Each row is where one point has got to under a steady rotation. How many ticks took it there?
The counts run from 0 to 651.
[168 120 146 165 119 147 101 144 181 100 179 182  99 152 125 171 119 120
 137 149 145 160 133 109 100 190 126 152 119 114 129  99  97 137  89 134
 136 106  99 139 161 103 154 144 117 117 114 144 138 125 119] -> 535
[ 73 113 112 160 187 178 144 162 137 154 127 172 145 151 115 124 110 176
 117 166 155 121 155 135 111 172 170 148 134  93 154 152 151 111 131 123
 122  94 102 129 126 113 149  79 140 102 134 124 135 119 135] -> 52
[138 134 161 186  95 151 140 165 207 113 132 158 105 127 139 146 116 189
 128 114 107 148  91 130 109 194 138 156 102 117 156 104 149 146 116 145
 138 107 130  79 161 107 140 147 154 133 125 105 116 140 136] -> 145
[158  98 155 100 144 134 132 147 138 159 112 129 121 167 178 125 136 126
 117 122 134 176 142  73  77 113 157 148 115 112 128 137  86  84  84 111
 142 112 150 151 142 114 141 107 136 141 118 179 152  80 103] -> 513
[108 110 112 139 160 118 100 124 129 181 121 175 141 119 134 118  96 160
 178  94 156 145 129  80 110 123 150 142 170 121 120 120 117 114 137  97
 156  99 110 175 135 148 174  82 119 120 121 190 121 136 113] -> 186
[129 128 141  90 155 124 118 165 135 196 100 175 120 116 136 123 103 164
 140 146 172 178 147 126  97 113 155 162 110 117 135 143 128  94 115 144
 166 117 108 141 122 123 185 140 152 106 132 184 114 144 127] -> 336
[106 118 142 180 139 177 135 123 181 154 143 172 140 166 118 141 128 148
 124 147 145 129 153 127  73 162 144 127 149 108 130 138 111 113  88 127
 127  95 118 148 143 113 103  60 123 121 100 121 153  92 112] -> 614
[169 109 163 114 127 149  98 126 167 145 106 132 144 195 137 183 150 124
 126 152 124 174 142 154 117 139 144 144 100 140 166 129 126 123  89 120
  84  94 111  99 119 112 136 118 162  92 133 141 178 121 145] -> 637
[135  84 150 182 139 165 107 159 156 159  85 165 140  96 138 103 111 127
 166  96 135  97 104  85 111 146 112 116 183 146 137 108 130 166 130 146
 127 128 109 159 114 129 136 143 152  97  73 115 135 140 101] -> 268
[105 131 150 151 122 181 139 172 134 214 135 173 104 106 127 122  94 145
 128 155 125 107 107 139  74 178 106 126 128 109 119 160 150 145 109 157
 138 107 136  87 174 126 129 134 134  99 157 151 149 170  97] -> 234
[147 109 150 101 172 136 106 145 110 179  81 181 132 127 127 141 111 100
 148 162 187 122 158 120 109 117 141 145 143 132 136 155 117 119 108 137
 117 121  68 150  91 116 162 136 143  81 111 176 152 141 114] -> 541
[162  61 102 116 145 137  89 124 147 138 121 168 109 136 153 143  91 104
 132 139 163 158 128  75 139 147 133 141 117 134 120 144  57 128  83 106
 114 130  97 159 144 134 146 148 130 104 142 160 156 123  89] -> 594
[186 107 190 149 148 158 103 129 139 148 148 149 141 191 112 151 154 100
 152 135 128 136 131 131  97 177 133 130 107 121 149  87 128 154  94 119
 109  95 106 130 121 114 163 121 136 101  87 179 148 156 123] -> 305
[127 119 138 142 109 146  81 130 188 190 103 121 128 124 160 114 117 181
  97 160 137 147  90 144 119 126 124 157 107 127 159 171 138 134 110 138
 112 128 134  90 137 116 133  94 178  76 182 118 127 115 128] -> 522
[154  98 130  88 121 149  91 123 180 139  96 132 128 181 151 181 150 130
 133 164 137 169 166 154 103 137 133 143  96 142 164 155 127 101  75 129
  87 117 113 117 131 104 141 130 150 105 141 135 179  91 133] -> 638
[114  90 115 118 117 160 114 126 188 172 100 123 125 167 155 138 143 127
 126 167 153 131 142 122  55 129 106 116 122 140 131 183 120  91  65 141
 126 138 115 133 140 109 130 114 141 106 144 117 172  62 107] -> 79
[135 115 135  75 144 129 144 165 119 145  85 162 122 177 144 192 116 129
 155 135 110 133 182 134 108 107 148 139 134 142 160 168 144  98 121 129
  90 112 109  89 110 114 147 136 148 118 120 148 200 133 127] -> 254
[159 103 132 103 176 130 103 165  91 178  94 186 119 151 129 149 100  91
 146 161 158 132 167 104 123 119 146 151 152 129 138 154 104 118 115 130
  99 102 101 142 105 125 153 134 139  81 124 183 147 153 143] -> 540
[129 132  98 185  87 110 109 136 221 155  99 170 112 146 134 162 107 174
 131 105 129 143 134 155  97 119 102 150 167 159 132 170 110 119 116 143
 119 142 137 132 111 115 107  99 112 122 138  88 140 112 141] -> 525
[148 101 146 111 151 120 124 148 101 170 127 176 127 179 163 141 120 123
 179 101 100 153 142  61  94 127 159 117 138 131 126 110 123 128 116 102
 127  88 146 128 163 139 162 107 127 139  89 175 183 143 107] -> 128
[138 118 137 145 125 157  95 139 168 139  84 156 158 155 110 147 142 131
 166 133 143 138 146 168 109 153 132 139 113 145 178 127 158 158 116 170
 108 154  85 122  96 109 167 119 171  76  77 107 143 125 122] -> 18
[123 110 158 120 137 134 159 167 159 131 104 169 152 147 126 164 121 193
 117 121 128 161 121 151 117 164 164 137 111 103 166 127 165 128 111 110
 109  77 102  94 138 107 146 135 167 131 127 111 156 157 181] -> 201
[110  86 166 107 141 153 172 181 139 178  90 155 130 130 141 115  93 161
 134 128 137 110  79 105 101 146 158 104 102 136 148 146 137 124 109  95
 123 106  99  99 139 128 138 166 170 121 112 104 188 150 106] -> 645
[131  96 119 100 147 130 105 138 142 160 122 136 112 175 176 121 138 143
 141 140 141 171 146  54  88 111 150 157 126 113 131 149 109  82  98 110
 142 113 131 151 152 129 168  94 136 132 138 173 149  64 110] -> 514
[176 126 161 137 145 149  83 121 164 127 103 142 153 124 139 141 133 143
 143 116 151 158 145 130 149 164 149 189 116 104 186  97 140 135 141 142
 113 103  99 126 113 105 169 104 152  83 124 180 111 123 137] -> 247
[147 147 141 128 132 121 134 198 106 184 110 161 113 163 147  94 136 146
 162 136  90 144 132 105  70 145 152 152 101 104 144 136 165 117 113 151
 158 132 158 106 144 105 178 107 138 127 107 157 124 144 144] -> 279
[107 118 135 159 168 132 119 180 160 176 128 137 101 149 129  97 132 176
 123 163 179 151 103 141  85 132 141 164  93 118 146 148 141  94 121 129
 170 134  91 129 100 117 183 107 136 103 126 161  87 122 125] -> 338
[149  90 127 137 107 133 126 172 160 141 113 123 103 191 158 161 136 113
 104 150  93 112 129 118  91 138 114 123 122 139 153 179 138 117  87 109
  88 120 135  92 128  94 128 132 134 118 131  89 194 112 168] -> 22
[156 127 177 157 124  91 119 143 150 164 142 111 100 179 126 113 138 116
 122 138 162  68  87 121  72 119  97 134 107 140 143 161 148 131 112  69
 128 104  89 106 100  95 180 113 138 108 116 141 144 139 114] -> 545
[157 159 153 136  87 106  98 109 192 146  99 133 139 118 146 129 159 147
 127 121 150 140 136 130  90 147 114 171 114  88 166 148 156 113 110 122
 144 106 142 125 148  69 175  81 151 103 153 151 104 105 153] -> 43
[119 148 122 171  79 118 124 119 212 138 141 136 121 161 144 130 140 183
 137  83 108 135 103 126  77 176 115 142 109 118 162 148 165 123 107 111
 132 117 148 104 155 102 146  78 126 146 132 109 135 102 128] -> 375
[116 106  77 166 149 138 120 143 151 150  92 157 145 135 130 105 113 158
 182  80 117 111 122 113 124 188 137 140  95 136 168 171 182 161 114 127
 124 166 123 111 111 119 169  94 124 113 112 105 132 118 102] -> 552
[151 104 133 160 154 130 100 147 131 116 130 172 150 155 104 129 143 130
 175 132 154 125 133 117 111 197 129 132 127 100 161  96 172 151 119 107
 138  94  87 141 113  95 206 117 125 109  96 153 122 158 149] -> 303
[187 128 130 176 110 135 109 160 184 140 121 181  91 127 163 155  96 132
 144  96  84 164 117  76 126 141 128 163 161 133 140 108  71 141 124 154
 113 135 157 128 147 120 107 114 115 114 113 143 133 133 110] -> 92
[149 125 119 129 165  99 140 165 106 182  77 164 119 160 141 111  96 145
 150  92 116 119 104 103 127 120 156 145  89 157 169 164 140 153 129  92
  99 146 122 102  80 135 154 103 138 103 101 132 146 171 120] -> 164
[129  97  96 135 144 118  70 137 137 135  74 170 172 148 128 148 120 152
 180 115 140 150 143 122 151 132 155 159 127 154 182 137 156 152 144 131
 118 131 112 119 104 130 179  99 168  74 120 126 144 148 153] -> 16
[140  79 145 191 144 170 110 118 209 125 128 135 122 121 145 124 126 134
 136 117 148  81 100 113 120 182 108 133 135 138 169 129 149 157 122 133
 111 118  91 113 110 109 135 127 146  97 111  98 151  90  85] -> 499
[109  74  94 137 193 140 125 139 131 175  86 168 139 137 136 125  79 171
 133 107 133 126 107 121 170 159 165 131  95 147 164 168 144 142 138 102
  91 119 108 107  98 152 143 105 128  94 136 123 165 157 128] -> 495
[100 132 133 132 119 174 132 156 134 201 131 184 119  97 119 141  93 137
 159 148 123 121 133 132  78 173 120 116 136 114 114 151 147 143 106 163
 149 119 126 103 171 121 123 127 141 102 138 138 155 155  83] -> 233
